One turn moves every row onto another: examples first, then more rows asked
Sav: [ 2.02  2.97  0.19  0.61 -0.23  2.52 -0.18 -2.02  1.43  2.12 -1.44  2.74
 -2.27 -1.37 -0.35  1.85  0.29  2.02 -1.35 -0.75 -0.14  0.64 -0.25 -2.32]
tete: [-2.72 -0.89  0.72 -0.42  1.30 -3.32 -1.97  0.80 -0.40  0.08  2.42 -0.27
 -4.03  2.53 -1.63  0.02 -3.99  2.10  2.20  1.30 -2.83 -1.02 -1.46 -2.06]
lif: [ 0.57  1.76 -1.41 -1.16  1.56  2.48  1.11  1.13  2.40  1.61 -0.74  1.62
 -0.06 -0.05  1.03  0.53  1.38  2.83 -1.39 -2.12  3.20 -0.07 -1.61  0.75]
numag: [-3.03 -0.78  1.56  1.56 -3.99 -0.41  2.02  1.16  1.77  1.30 -0.89 -2.89
 -1.70  1.71 -3.14  2.86  0.12  3.32 -0.19 -0.08  1.27  1.31 -0.31  2.12]
pufol: [ 1.02  3.58  0.32 -0.27  0.61  1.62  0.70 -2.93  2.45  2.14 -0.89  1.38
 -1.94  0.43 -0.25  1.59  1.23  4.14 -1.18 -0.10 -0.02 -0.64 -1.04 -1.55]
rugar: [-1.67 -2.27 -0.22  0.56 -0.07 -4.29 -1.09  1.52 -1.21 -0.69  0.35 -1.42
 -4.62  1.30 -1.23  0.40 -2.82  1.07  1.50  0.73 -2.04 -0.44  1.59 -3.42]
burif: [-2.30 -2.70 -0.64  0.12  1.82 -3.15 -2.06  3.15 -0.35  0.77  2.00 -1.38
 -2.56  2.31 -3.13  0.17 -4.00  3.30  1.24  0.41 -1.18 -0.97 -1.28  0.10]
rega: [-2.43 -1.41  2.47  1.57 -3.85  1.28 -0.64  2.49  1.77  1.56  0.46 -0.95
 -3.16  0.73 -3.63  1.85 -1.03  1.73 -0.29 -1.81  0.80  2.48 -0.66  2.23]
fivog: [-1.14 -2.81 -1.51  1.25  1.01 -3.36  0.49  3.50 -2.06  0.61 -0.05 -1.96
 -0.77  1.63 -2.45  1.85 -4.04  2.57  1.44  1.25 -0.94 -0.43 -0.61 -1.24]
rako: [-1.72  3.16  2.04  0.11 -1.00 -1.35  0.64 -1.51 -1.37 -0.72 -2.22  0.58
 -2.37  0.38  1.38  0.65 -2.62 -2.44  1.83 -1.46 -1.39 -0.89 -1.21 -3.68]
Letel: [-0.98 -1.11  2.74  1.05 -3.67 -0.47  0.48  2.72  0.98  1.42 -1.26 -2.91
 -2.63  1.38 -0.77  1.09  0.99  2.85 -0.70 -1.92  0.06  3.08  0.30  1.29]
voz: [ 0.17  1.34 -2.49 -0.38  0.07  2.27  0.34  1.02  2.02  1.47 -1.28  2.78
 -0.52 -1.96  0.01  1.29  0.64  1.14 -1.62 -1.85  3.89  0.24 -0.42  0.52]
Lam: [-0.65 -1.02 -3.93 -1.55  0.86 -0.69 -0.05  3.99  1.43  1.02 -0.30  0.69
 -0.44  0.59 -0.01  0.80  1.08  2.84 -2.23 -1.52  3.25 -0.67 -0.74  1.67]
gover: [-0.97 -1.06 -4.39 -0.96  0.61 -0.05  0.29  3.97  1.35  1.07 -0.25  1.41
 -0.06  0.03 -1.04  1.69  0.15  2.21 -1.89 -1.21  3.77 -0.70 -0.91  1.76]
fotup: [-3.19  3.82  2.47 -0.60  0.28 -1.06  1.51 -2.49  0.18 -0.50 -0.69 -0.18
 -1.95  2.47  0.37  0.64 -2.64 -0.32  2.38 -0.77 -1.30 -2.66 -2.97 -2.38]
Delon: [-1.02  1.47 -0.35  0.06  0.81 -1.51 -0.33  0.25  0.06  2.08 -1.91  1.75
  1.39  0.87 -0.51  0.65  1.56 -0.72 -3.85  0.20  2.23 -0.93 -3.68  2.31]
Bebad: [-2.47 -2.10  0.67  0.15  1.13 -2.65 -1.19  1.34 -0.06 -0.26  2.54 -0.82
 -4.65  2.69 -2.70  0.37 -3.80  2.06  2.09  0.74 -2.19 -1.25 -0.61 -2.36]
boz: [-0.52  1.30  0.00 -0.09  0.87 -1.43 -1.32  0.74 -0.14  2.14 -1.76  1.97
  0.78  0.49  0.04 -0.04  1.63 -1.14 -4.03 -0.50  1.83 -0.26 -3.37  2.20]
Bab: [-2.91  2.49  1.70  0.21 -0.45 -2.51 -0.43 -1.31 -0.63 -1.79 -2.64  0.05
 -2.47  0.76  1.44 -0.23 -2.24 -1.69  1.02 -1.24 -1.78 -1.16 -1.99 -4.34]
vepem: [-1.81  0.21  2.34  0.97 -3.19  1.98  1.44  2.58  1.60 -0.90 -0.80  0.23
 -2.39 -0.54 -2.93  1.75 -0.82  0.53 -1.14 -3.38  1.70  1.10 -2.74  2.80]
Voto: [-3.98  2.88  1.55  0.39  0.17 -1.58  1.05 -1.99  0.03 -1.57 -1.67  0.12
 -1.54  1.94 -0.23  0.74 -3.16 -0.79  1.72 -0.19 -1.24 -2.57 -3.46 -3.62]
Vaf: [-1.63 -2.04 -0.17  1.17  0.68 -2.84  1.48  1.50 -1.45 -0.35  0.74 -1.52
 -2.90  2.40 -2.19  2.00 -3.92  1.63  2.47  1.77 -1.87 -1.00 -0.19 -3.42]
Vur: [-0.11  3.28 -0.52  0.10 -0.72  1.60 -1.03 -3.46  2.90  1.76 -0.70  2.70
 -2.94 -1.24 -1.77  1.72  0.54  2.71 -1.62 -0.01  0.70 -0.88 -0.02 -1.11]
Podi: [-0.33 -1.11 -3.64 -1.25  1.16  0.48 -0.30  4.50  1.35  1.37  0.27  1.55
 -0.47  0.48 -0.41  1.00  0.18  2.24 -2.00 -2.00  3.03 -0.18 -1.49  1.67]
muvof: [-2.03 -1.11 -0.44  0.20 -0.28 -4.87 -1.84  0.71 -1.74 -0.49  0.08 -0.71
 -3.84  0.65 -0.67  0.52 -3.20  0.84  1.50  1.63 -2.47 -0.31  0.96 -3.24]
tez: [-1.11  0.58  2.98 -0.21 -2.69 -0.01  1.46  2.47  1.62 -1.17 -1.71 -1.76
 -2.70  0.46 -0.23  0.10  1.48  2.06 -1.81 -3.90  0.91  1.25 -1.91  2.56]
gab: [-4.18  2.42  2.10 -0.06 -0.03 -1.34 -1.72 -1.65  0.57 -1.52 -0.68  1.30
 -3.28  1.10 -0.35 -0.50 -3.36 -1.57  1.16 -1.48 -1.55 -1.97 -3.09 -3.14]
Nesuf: [-1.23  1.26 -0.22  0.14  0.85 -0.87 -1.32  0.45  0.22  2.18 -1.17  2.55
  0.86  0.57 -1.12  0.40  0.95 -1.19 -3.73 -0.19  2.20 -0.71 -4.00  2.63]
kot: [-1.10  1.78 -2.45 -1.47  0.38  1.08  0.06 -0.16  3.25  1.31 -0.77  1.76
 -0.97 -0.86  0.00  0.45  1.72  2.70 -1.82 -1.51  4.09 -1.12 -0.48  1.50]
Keruz: [-4.03  3.21  1.90 -0.69 -1.12 -1.68 -1.50 -2.77  0.52 -0.84 -0.43  1.15
 -3.94  0.59 -0.39 -0.13 -2.74 -1.83  1.52 -1.38 -0.83 -2.30 -1.33 -2.10]
dulep: [-1.59 -2.90 -1.59  0.47  0.30 -4.77 -2.55  3.21 -1.52  0.23 -0.11 -1.73
 -2.90  0.49 -1.84  0.13 -2.95  2.00  0.44  0.36 -1.12 -0.14  1.22 -0.95]
Lefer: [-2.94  0.68  1.12  0.68 -3.89 -0.63  2.81  0.87  1.81 -1.47 -2.39 -1.70
 -1.74 -0.19 -2.41  2.07  0.82  1.79 -1.55 -1.89  2.44 -0.18 -1.43  2.91]
gom: [-1.63 -0.84 -0.03  0.94  0.80 -2.98  0.79  1.14 -2.08  0.00  0.65 -0.65
 -1.99  1.86 -1.52  2.05 -4.51  1.38  2.58  2.36 -2.44 -0.60 -1.22 -3.33]

Bebad moves to Vaf
Delon moves to boz
Now find these:
dulep moves to burif
kot moves to lif
pufol moves to Sav
numag moves to Letel
rako moves to Keruz
gab moves to Voto
tez moves to vepem
gom moves to muvof
Podi moves to gover

